(in the rows, 128 means zero)
Families of rows that turns and mirrors carry onto each other, the same ones carrying the whole set onto itself: the rest of each named row's family, in list order:
5 families of 6 rows:
K210: [165 150 134  84 143 134 122 131 150 107 160 142 148 118 128 148 141 112
 102 132 109 157 113 135 117 108 112 101 142 106 141 133]
K657: [165 147 129  89 115 112 128 124 154 115 155 125 153 149 106 135 120 117
 100 122 118 127 117 117 127  96 102 121 144  98 150 128]
K850: [143 114 152  98 119 149 140 129 119  97 166 113 147 107 117 153 109 113
 124 164 102 107 128 152 144 124 155 102 146 121 146 140]
K972: [118 146 127 146 106 115 104 140 117 127 116 161 141 100 129 126 122 118
 158 162 145 124 110 116 117 166 163 106 103 140 159 144]
K153: [124 141 126 148 140 132  93 121 136 126 111 144 159  98 138 132 134  83
 158 156 131 123 117  86 141 133 104 134 113 125 182 127]
K655: [154 117 124 154 117  87 126 129 138 135 119 138 150 174  93 117 138 139
 124 123 109 103 121 140 109 100 122 134 112 129 111 145]
K749: [150 113 123 162 111  86 142 151 121 116 121 128 152 157 107 114 145 129
 119 128 118 126 126 154 105 115  97 150 113 112 113 133]
K576: [150 117 119 156 112  75 119 138 142 140 114 141 142 157 112 104 152 143
 131 143 121 107 119 149  99 106  95 132 121 119 131 128]
K334: [156 141 113  90 122 130 127 108 174 119 149 107 144 143 125 142 126 119
 107 130 112 138 132 118 107  99 102 131 144 106 141 122]
K700: [163 140 116  97 129 124 134 137 163 122 129 135 153 129 134 136 137 118
 111 119 102 137 136 138 104  88  87 108 122 113 157 130]
K50: [106 113 112 174 129 157 124 126 108 121 101  93 133 137 121 149 155 107
 147 138 121 114 125 113 145 125 124 159 126 103 123 143]
K250: [108 103 118 180 126 139 133 117 116 110 120 108 124 138 133 139 145 121
 133 134 141 108 126 110 153 127 109 172 118 123 129 147]
K625: [121  94 130 169 107 127 116 105 112 117 111  94 131 118 120 139 134 123
 150 136 132  90 125 130 147  99 115 158 118 122 123 157]
K788: [123 134 151 134 116 123 104 144 127 142 135 160 158 112 102 120 112 115
 147 180 123 114 109 134 128 152 170 103 115 158 145 121]
K48: [126 137 151 140 102 115 104 147 115 125 140 161 147 125 138 107 120  95
 130 167 109 128 108 141 130 158 174  96 112 129 162 143]
K64: [136 137 147 109 126 162 125 134 112  98 146 120 147  96 136 143 130 118
 129 153 118 130 118 147 128 159 169  94 143 127 145 148]
K544: [ 95  87 117 169 112 126 122 124  99 123 121  97 113 118 115 128 148 122
 129 150 132  98 129 129 146 123 126 164 122 116 123 149]
K201: [150 112 128 100 112 160 121 142 128 114 154 109 122 125 130 154 108 112
 110 166  98 134 126 138 119 118 161  89 146 121 146 143]
K10: [159 124 130 139 128  90 120 135 140 116 132 150 135 173 121 140 158 130
 116 128 109 120 121 148 105  96 113 112 112  96 107 129]
K952: [110 146 138 157 136 127 100 107 156 128 113 137 141 104 139 124 145 103
 156 145 143 119 111  87 145 134 134 142 121 132 186 122]
K618: [123 128 144 137 123 112  91 145 116 118 139 151 132 108 125  98 120 110
 144 171 109 129 114 135 128 135 184  93 132 145 171 125]
K443: [106 152 131 134 112 128  92 115 134 140 115 127 140  97 117 118 113 102
 148 143 162 125 101  87 154 121 116 148 116 129 159 128]
K409: [100 138 116 149 121 114 100 128 127 118  87 122 138 103 137 137 138 112
 151 145 140 122 111  70 134 111 111 150 112 119 155 154]
K73: [136 128 149 135 112 107  98 144 138 123 148 162 159 113 110  96 130 116
 150 181 120 121 119 130 113 154 154  96 127 145 171 129]
K668: [138  95 135 109 116 145 127 134 123 102 172 105 137 119 125 134 123 119
 108 156 106 122 135 149 122 130 174 109 143 110 135 151]
K777: [109 148 122 128 121 137  99 105 143 125 124 115 136 102 114 133 133 103
 149 160 142 125 122  75 142 136 112 151 119 129 169 120]
K221: [133 123 120 158 107  96 126 158 118 134 121 137 129 171 122 116 157 126
 127 126 114 118 110 166 113 109 109 131 100 103 128 139]
K483: [179 139 133  98 109 115 142 132 162 127 127 115 149 134 112 143 132 116
 107 141 113 145 125 130  87 104  99 116 129  95 148 123]
K177: [135 128 131 108 117 170 138 125 130 111 143 109 144 124 138 144 119 107
 110 147  84 142 145 138 129 124 169  99 150 114 135 146]
K279: [120 104 134 165 123 114 124 127 115 102  89 100 124 145 135 140 159 128
 128 134 112  95 128 119 127  98 119 152 121  96 110 149]

Which other rows belong to the same family as K749? K250, K201, K952, K618, K483
Which other rows belong to the same family as K700? K153, K50, K48, K221, K177
Which other rows belong to the same family as K409? K210, K972, K64, K10, K279
Which other rows belong to the same family as K443? K657, K850, K655, K625, K788

